cols: Y C E H B K
[ 2.47 -0.69  5.80  0.59 -1.63 -4.69] = <187>
[-2.11  0.91 -2.31 -1.54 -3.00  1.95] = <168>
[ 7.96  8.01 -2.11 -7.79  0.71 -1.86] = <55>
[ 1.08 -0.29  6.50  6.87  3.43  0.68] = <41>
[ 5.06  0.91 -4.58 -1.08  7.47  6.61] = <158>
[-1.29  2.54 -2.92 -3.65 -4.18  0.97] = <196>
[ 2.19  4.37  7.43  1.06 -2.74 -6.14] = <113>
[ 4.73  5.68  0.92 -4.58 -1.20 -3.69] = <142>
[ 2.47  3.90  5.80  0.59 -1.63 -4.69] = <120>
down: [-1.54 -7.79  6.87 -1.08 -3.65  1.06]
H
down: [-2.11  7.96  1.08]
Y

cols: A N V S M T R Q J P
[-1.95  3.45  3.84  5.30 -5.74  4.74  5.05 -4.35  1.41 -3.01]  <31>
[ 1.35  3.52  6.24 -3.11 -3.34  0.90  5.50 -5.36 -4.36 -4.35]  <36>
[ 4.22  3.52  6.24 -3.11 -3.34  0.90  5.50 -5.36 -4.36 -4.35]  <120>
down: [3.84 6.24]
V
down: [-5.74 -3.34]
M
down: [-5.36 -5.36]
Q
down: [4.74 0.90]
T
down: [-4.36 -4.36]
J
down: [3.45 3.52]
N
down: [5.05 5.50]
R

cols: F Z G D W L X U
[-5.04 -0.92  1.71 -1.68 -3.17  1.45 -0.09  0.12] -> <55>
[ 1.36 -3.29  0.50 -2.15 -0.15 -1.34  4.35 -3.04] -> <41>
[ 2.36  0.93  0.80  1.93  2.78 -0.46  0.67 -2.09] -> <168>
[-0.48 -1.70  0.21 -6.47 -1.94 -1.02 -1.82 -3.01] -> <187>
[ 1.95 -2.60 -1.24 -1.90  1.39 -1.22  0.14  0.02] -> <113>
[ 1.66 -2.78 -1.71 -3.70  0.32 -1.38 -0.58  0.05] -> <158>
[-2.32  0.71  1.11 -0.28 -1.06  0.65 -3.72  0.69] -> <196>
[-2.55 -2.25 -0.85 -7.82 -4.02 -0.45 -3.02 -0.41] -> <182>
[ 2.77  1.12  0.49  2.71  2.98 -0.45  1.32 -1.66] -> <142>
down: [-6.47 -1.90 -3.70 -0.28 -7.82]
D
down: [ 1.71  0.50  0.80  0.21 -1.24]
G
down: [-2.60 -2.78  0.71 -2.25  1.12]
Z
down: [ 1.36  2.36 -0.48]
F
down: [-3.01  0.02  0.05]
U
down: [-2.15  1.93 -6.47 -1.90 -3.70 -0.28 -7.82  2.71]
D

cols: mon tepe leki Nusis dib som vifo mut fipin
[ 1.42  5.10 -4.28 -4.32 -4.84  4.35 -3.26  5.89 -1.82] = <41>
[-3.05  0.28  1.78  4.26 -1.00 -3.92 -1.97  2.62 -1.68] = <120>
[ 1.34  4.96 -3.62 -3.69 -4.52  8.85 -3.13  5.22 -1.98] = <158>
[-3.05  0.28  1.78  4.26 -1.00 -3.92 -1.97  2.62  5.72] = <55>
[-3.05  0.28  1.78  4.26 -1.00 -3.92 -3.13  5.22 -1.98] = <182>
[ 3.18 -0.41  5.82  4.31  6.13  4.60  5.24 -4.30 -0.92] = <168>
down: [-1.00 -4.52]
dib
down: [-1.98  5.72 -1.98 -0.92]
fipin
down: [-3.26 -1.97 -3.13 -1.97 -3.13]
vifo
down: [-4.28  1.78 -3.62]
leki

cols: sofid tigav bok Tulo delo
[ 3.82  3.42  1.00  1.73 -4.71] -> <142>
[ 4.32 -1.67 -3.22 -2.56 -1.61] -> <158>
[ 2.35 -3.06 -6.56 -3.43  3.85] -> <196>
[-6.10 -5.71  1.05 -4.29  4.84] -> <168>
[-3.19 -3.83  4.37  4.99 -5.66] -> <120>
[ 4.32 -1.67 -3.22 -2.56 -1.90] -> <31>
[-1.64  1.35  4.97 -0.19 -5.63] -> <182>
[-0.88  6.52  5.90 -2.82  0.85] -> <36>
[-0.45  3.21 -3.07  3.46  1.20] -> <187>
[ 0.12 -6.36  5.02 -6.39 -4.94] -> <55>
[-1.37 -2.30  2.46 -6.60  5.69] -> <113>
[-0.03  1.76  4.27  4.36  5.36] -> <41>
down: [1.35 6.52]
tigav
down: [-3.06 -5.71 -3.83 -1.67  1.35  6.52  3.21 -6.36 -2.30]
tigav
down: [-5.63  0.85]
delo

cols: poz simav vez soza Zafud nom rizur
[-6.87  5.96  0.69  2.73 -1.77  5.38 -0.13]  <182>
[-1.51 -5.29  1.25  2.08 -6.34  7.26  3.94]  <36>
[-2.18 -2.09 -3.79  1.70  1.31 -1.52 -2.74]  <41>
[ 2.36 -0.63  5.67 -0.75  5.75 -0.92  1.49]  <55>
down: [5.38 7.26]
nom
down: [-6.87 -1.51]
poz
down: [2.08 1.70]
soza
down: [2.73 2.08 1.70]
soza

cols: viba gapok Lir Kag sesu Nikef
[-3.36  7.83  1.10  5.06 -0.63 -2.39] -> <113>
[-3.80  7.62  2.14  5.99  1.12 -2.94] -> <36>
[ 4.07 -3.77  0.82 -2.09  1.56  3.70] -> <120>
down: [1.10 2.14]
Lir
down: [ 5.99 -2.09]
Kag
down: [-2.39 -2.94]
Nikef
down: [ 7.62 -3.77]
gapok

cols: rol febag Goper tav
[ 1.06  1.26 -1.87  3.59] -> <196>
[-0.43  2.27  1.45  5.21] -> <55>
[3.14 0.13 1.45 1.01] -> <142>
[3.14 0.13 3.95 2.92] -> <31>
[4.47 1.15 1.02 7.06] -> <36>
down: [3.59 5.21 1.01]
tav
down: [1.45 3.95 1.02]
Goper
down: [3.59 5.21]
tav
down: [-1.87  1.45  1.45]
Goper
down: [2.27 0.13]
febag

